Each row is where one point has got to under a steady rotation. How many steps took it there?
The counts run from 0 to 460.
[ 16   0   6   9   4   2   9 -18  20   9 -24   2   6   8   3 -11 -12  -3
   7   6  -1  -4  13 -23  -3   3  -7  -6  -2  -4  14   1   0 -11  -4  -6
  19 -10   7   7  11   3   8  -3 -17  11   3   6  10  20  19 -13   9  -1
   4  -7   6  -8  -3   5   3   0  25  -9  -9  14  16 -10   8  18 -17  17
  10  -7   3   4  11   2] | 17
[ 14   1   1   4   2   2   5 -22  20   5 -30   2   7  -2   8  -7  -9   6
   6  -1  -9 -11  12 -25  -1   6  -7  -4  -1  -7  18   3  -1  -7   8  -9
  23 -15   5   5  15   1   5  -5 -12  12   3  11  11  14  10  -8   6   2
  12 -13  14  -7  -8  16   8   4  19 -17  -2  15   8 -10   6  11 -15   9
   9  -8  -1  -1   8   4] | 126
[ 17   3   0  10   7   8   8 -19  19   0 -18  -7   1   3   9   5 -15   7
   0   0   2 -10  12 -20 -10  -1   3 -14  -4  -5  17  -5   8  -8  10  -3
  15  -1   4   8   7   3   7  -6  -9   8   0   0  18  22  12 -12   3   6
   1  -8   7 -12  -7   6  10   7  23 -14  -8  14  13 -15  13  10 -21  16
  14 -13  -4   1  11   0] | 264
[ 17   2   1   8   5   7   2 -22  15  -5 -18  -4   8  -1   7 -10 -12  -2
   9   7  -5  -5  10 -25  -4   0  -7  -8  -3  -2  13   0  -5  -7   3 -10
  20 -13   0   9  18  -5   3  -5 -21   4   3   7  17  20  12 -10  -1   1
   9 -12   8  -6  -3  10   4  -1  17 -15  -6  17   8 -16  17  18 -19  12
  10 -10   1   5   9   3] | 358
[ 16  -2  -7  11   8   0   5 -21  16  -6 -12  -3   7   1   9   3 -11   0
   1   8  -1  -9   5 -28  -9  -3  -3  -6  -4  -2  13   3  -2 -11   9 -13
  17  -9   0   5  11   1   7  -8 -14   7   1   7  21  25  15  -9   2   3
   0 -12   3  -4  -7   8   8   8  17 -11  -6  14   7 -14  19  18 -20  10
  16 -11  -4   3  11   9] | 157
[ 14   1   1  13   2  10   8 -22  14   1 -26  -2   5   3   7  -8 -12   4
  -1   0  -3 -15  16 -24  -6   0   1 -11   0  -6  12  -2   0  -6   4  -8
  17 -11   4  15  13   0   7  -6 -12   2  -1   7  22  19  13  -5   3   8
   3 -11   8 -11   2   6   7   0  17 -15   2  16  14 -14  14  12 -17  14
  12 -12   3   3   9  -3] | 184
[ 16   1  -8  10   8   3   6 -22  19   1 -23   0   8  -1   6   4 -10  10
   0  -3  -3 -16  10 -27  -6   0  -3  -7  -4  -6  15   2   2  -5  14  -7
  19  -7   2   4  12   2   7  -8  -3  10  -3   9  16  19  10  -7   6   7
   3 -17  11  -3  -6  10  12   7  20 -17  -4  14   6  -9  11   8 -15   8
  18 -11  -2   3  11   6] | 328
[ 14   2  -5  12   8   5   7 -19  19   6 -25   3  14   2  -1 -10  -7   6
   8  -3  -5 -15  12 -25  -3   0  -7 -10  -7  -4  13   4  -2  -5   3  -9
  19 -14   4   6  17  -2   7  -7 -10   7   2   8  11  19  13  -7   6   3
   2 -15  13  -3   4   6   7   4  23 -17  -5  14   8  -9  11  15 -14  11
  13  -8   3   7  10   5] | 36
[ 17   2   2  12   9   2   9 -20  23   0 -19   0   5   4   6   2 -15  -4
   0   9   7  -8  11 -25 -12  -1  -6  -4  -4  -9  14  -3   5  -9   2  -8
  19  -2   4   8   9   5  10  -5  -7  12  -5  -1  15  21  16 -13   9   4
   0  -9  -1  -3  -8   6   8   1  21 -10 -12  12   8  -9  10  15 -19  18
  14 -16  -1   4   8   4] | 91
[ 20   2   3   5  13   5   4 -16  23   4 -16  -4  10   1   5  -6 -10   0
   9   7  -1   0   5 -21  -4   3 -10 -10  -9  -4  17  -2   3 -10   4  -7
  18  -6  -1   4  13   0   4  -6 -18  16   5   4  11  21  15 -13   4   0
   7  -8   9  -7  -9   9   5   5  26 -12 -13  14  11 -13  10  18 -21  12
   9  -7  -2   2   6   6] | 149
[ 12  -2  -8   8   8   1   7 -22  19   5 -18   0   6   0   3  -1 -13   9
   8   1  -2 -14  11 -23  -7  -2   1 -11  -3  -5  14  -2   1  -8   3  -9
  19 -13  12   7  14   4  10  -4 -15   3   6   1  16  21  15 -13   3   1
  -3  -8  15  -3   1   1   9   7  24 -16  -6  12   9 -14  11  12 -18  15
  13  -9  -2   3  15   4] | 248
[ 22   0  -1  12   9   2   8 -19  21   4 -19   0   6  10   4  -1 -12   3
   2   4   2  -6   8 -25  -3  -1  -5  -7  -5  -2  13   3   3 -10   6  -3
  15  -1   2   2   6   4   9  -7  -8  14  -4  10  12  23  17 -11   9   2
   2 -13   4  -5  -6   5   5   4  26  -8 -11  14  14  -9  14  16 -15  14
  20  -8   1   7  13   5] | 222
[ 13  -2   1   7   6   3   8 -23  22   2 -19  -1   5  -4  11  -2 -11  -2
  -1   9   0 -12   8 -25 -12   4  -5  -3   0 -12  14  -3   3 -11   4 -15
  21 -12   5  13  15   5   8  -5 -16  10   4   2  21  17  15 -10   5   7
   3  -6   6  -6  -6   9   9   4  16 -12  -2  10   5 -13   7  14 -22  12
   6 -11  -4  -5   4   7] | 172
[ 19   2   1  10   8   9   2 -20  15  -6 -18  -6   8   2   5  -8 -13   0
   9   5  -2  -4   9 -24  -4  -1  -6 -10  -5   0  12  -1  -3  -4   5  -6
  18  -9  -1   9  16  -6   2  -6 -16   3   1   6  16  21  12 -10   0   1
   8 -13   8  -5  -2   7   4  -3  20 -15  -7  17   9 -16  19  17 -19  14
  14 -10   3   8  12   1] | 356
[ 17   2   5   7   2   2   5 -20  19   3 -29   3   7   2   3  -8 -13   2
   9   1  -5  -5  15 -25   0   3  -8  -5  -2  -5  16   2  -2  -5   2  -3
  23  -9   5   4  14   1   5  -2 -10  10  -1   7   6  17  11 -12   8  -2
  12 -13  10  -6  -7  12   4  -3  25 -16 -10  17  12 -10   7  14 -14  16
  12 -11   4   6  11   0] | 209
[ 12  -1  -6   7   9   3   8 -21  20   7 -19  -1   8   0   3  -2 -12   9
   8   1  -2 -14  12 -23  -7  -1   0 -12  -4  -6  15  -3   2  -6   2  -8
  20 -13  12   8  15   3   9  -4 -14   4   6   0  14  20  14 -13   2   1
  -2  -8  15  -4   1   1   8   5  25 -16  -7  12   9 -14  10  11 -17  15
  11  -9  -2   4  14   2] | 249
[ 21   0   4   4  10   4   5 -18  23   8 -20  -3   9   4   4  -8 -12   2
   9   6  -2   0   6 -22  -1   3  -9  -8  -6  -3  15  -2   3 -10   3  -3
  20  -7   3   5  11   2   5  -5 -17  16   4   8   9  18  15 -15   5  -1
  10  -8  11  -7  -8   8   4   2  28 -10 -12  13  13 -14   8  15 -19  13
  10  -4   1   3   9   5] | 425
[ 20   3   3   6   8   8   3 -20  19  -4 -18  -8   7  -3  12   0 -11   2
   0   4  -3  -5   6 -23  -7   2  -6  -9  -6  -5  16  -2   3  -8  13  -7
  18  -4  -6   7  12  -2   2  -8 -13  13   0   7  19  19  10  -8   2   6
  11 -12   6 -10 -13  15   8   5  18 -13  -6  16   8 -15  13  14 -21   9
  12 -11  -3  -1   4   4] | 67
[ 15  -2  -4  15   6   0  10 -18  19   4 -18   3   7   7   6  -1  -8   1
  -2   3  -2 -13   8 -26  -7   0  -5  -6  -5  -4  15   7   1 -15   4 -13
  15  -8   2   4   7   6  10 -10 -11  13   1   9  18  25  19  -6   9   5
  -4 -11   1  -8  -5   8   9  13  20  -8  -4  13  13  -9  14  18 -17   9
  16  -9  -3   1   8   9] | 28
[ 14  -2  -1  11  -1  -3   8 -22  13  -3 -21   3   0   7   6  -3 -16  -1
   4   6  -1  -7  15 -27  -4  -2  -1  -3   2  -4  14   2  -4 -10   0  -9
  20 -11   9   4   9   5   9  -2 -14   2   0   4  14  23  16 -12   6  -3
   3  -9   4  -6  -3   8   2   0  19 -10  -8  16  14 -12  15  17 -15  18
  15 -13   1   5  15   2] | 290
[ 19   2   1  15   8   5  10 -22  21  -1 -21   0   5   5   5   0 -13  -3
  -1   7   7 -11  12 -27 -10  -2  -4  -4  -3  -7  10  -2   4  -6   3  -7
  17  -2   2  10  11   3  11  -7  -5   9  -8   3  16  20  16 -10   9   6
   0 -13  -1  -3  -4   4   7  -2  20 -10 -10  12   9  -9  12  15 -18  16
  18 -15   1   6   9   4] | 93
[ 19   4   1  11   6  12   5 -20  15  -4 -23  -6   5   3   6  -4 -14   6
   2  -2  -3  -9  14 -22  -4  -1   0 -15  -4  -3  14  -4   3  -3   8  -2
  16  -4   1  10  12  -3   4  -6 -10   3  -2   4  18  20  10  -9   0   5
   7 -13   9 -10  -3   7   7  -1  21 -17  -6  18  13 -15  16  11 -18  15
  16 -13   3   7  11  -3] | 268
[ 18  -1   5   5   2   0   6 -23  20   3 -28   2   5   1   9  -7 -11  -2
   3   6  -5  -5   9 -27  -1   6  -9   0   1  -7  15   3  -2 -10   7  -8
  23 -11   1   4  12   3   5  -4 -13  15   0  13  11  15  13  -9   8   2
  14 -13   7  -6 -12  16   5   0  19 -11  -6  15  10 -10   7  14 -15  10
  11  -9   1   0   8   6] | 213
[ 16   1   3   8   5   5   3 -22  17  -6 -21  -2   8  -2   7  -9 -13  -4
   9   7  -3  -5  11 -26  -5   1  -9  -4  -2  -5  13  -2  -4  -5   2 -10
  22 -13   1  10  19  -4   4  -3 -16   4   1   5  14  18  12 -11   2   1
  10 -12   7  -3  -4  11   3  -5  17 -15  -7  16   6 -14  13  17 -18  14
  10 -13   1   5   9   2] | 81
[ 19   3  -1  10   7   0   6 -20  21   0 -24   0   6   2   6   4 -12   7
   2  -1  -2  -9  11 -26  -5   0  -5  -6  -5  -4  18   2   5  -6  12  -2
  19  -3   2  -1   8   3   7  -7  -2  15  -4   7   9  20  10 -11   9   2
   7 -15   8  -5 -13  13   9   6  25 -15 -12  15   9  -8   9  10 -15  12
  18 -13  -2   5  11   4] | 412
[ 16  -3  -2  10   5   3   6 -20  16   6 -20   1  11   5   5 -12  -9   1
   6   5  -6  -8   7 -26   0   1  -6  -7  -3  -1  11   6  -6 -12   3 -10
  18 -15   2   7  13  -1   7  -8 -21   9   4  15  16  20  18  -8   5   2
   5 -11  10  -7   0   6   4   3  20  -9  -4  15  13 -13  15  18 -17   9
  12  -3   2   4  11   6] | 229
[ 20   1  -4  10   6   1   6 -22  18  -1 -25   0   5   3   7   3 -13   7
   1   0  -2 -11  10 -28  -2   0  -4  -5  -3  -3  15   3   1  -5  13  -2
  19  -3   2   0   9   2   6  -8  -3  11  -5  12  12  19  10  -9   7   3
   8 -17   9  -4 -11  11   8   3  23 -14  -9  15  10 -10  13  10 -13  11
  20 -11   1   6  14   5] | 414
[ 14   2   7   7   3  -2   7 -19  21  -3 -22   0   2   1   8   1 -14  -3
   4   5   0  -3  14 -22  -9   3  -7  -4  -2  -8  21   0   3 -10   3  -9
  22  -6   5   3  10   4   5  -3 -10  12   0  -2   9  21  13 -14   9  -2
   8  -7   1  -8 -15  16   6   5  22 -13 -12  16  10 -10   7  16 -19  16
  10 -16  -3   0   6   4] | 2
[ 19  -2  -4   7   3   5   4 -23  15   1 -21  -3   5   5   8  -6 -13   7
   3   3  -7  -7   7 -27   2   1  -1  -9  -1   1  11   2  -4  -9  10  -3
  17 -10   2   5  10   1   5  -7 -16   8   2  16  17  19  13  -9   2   2
   9 -14  13  -8  -5   8   4   1  22 -11  -5  16  14 -16  17  13 -15  10
  16  -4   2   5  15   3] | 141
[ 13   1   1  13   1  10   9 -22  14   1 -25  -1   4   3   8  -9 -12   3
   1  -1  -5 -14  16 -23  -6   1   0 -12   1  -6  12  -1   0  -7   4  -9
  18 -13   5  14  14  -1   6  -5 -14   2   1   6  21  19  14  -5   3   7
   4 -10   8 -12   1   7   7   1  16 -15   2  15  14 -15  14  13 -18  14
  11 -11   3   2   9  -3] | 185
[ 18   4   1  11   4  12   5 -20  14  -4 -22  -6   5   2   7  -5 -13   4
   4  -1  -3  -8  14 -23  -4  -1  -1 -15  -3  -2  14  -3   1  -3   8  -3
  16  -7   0  10  14  -4   3  -6 -12   2  -1   6  18  20  10  -8   1   5
   7 -13   9 -10  -3   8   6  -1  21 -17  -4  18  13 -16  17  12 -18  15
  15 -12   3   7  11  -2] | 269
[ 14   1  -5   7  10   5   7 -21  21   6 -21  -1   9  -1   2  -4 -13   8
  10   0  -2 -12  12 -22  -7   0  -1 -12  -4  -7  15  -5   2  -5   2  -6
  20 -12  11   9  16   2   9  -3 -13   5   6   0  13  19  12 -15   3   2
   0  -8  16  -3   2   2   8   3  26 -18  -8  11   8 -13   8  11 -18  16
  10  -8  -1   5  12   2] | 250
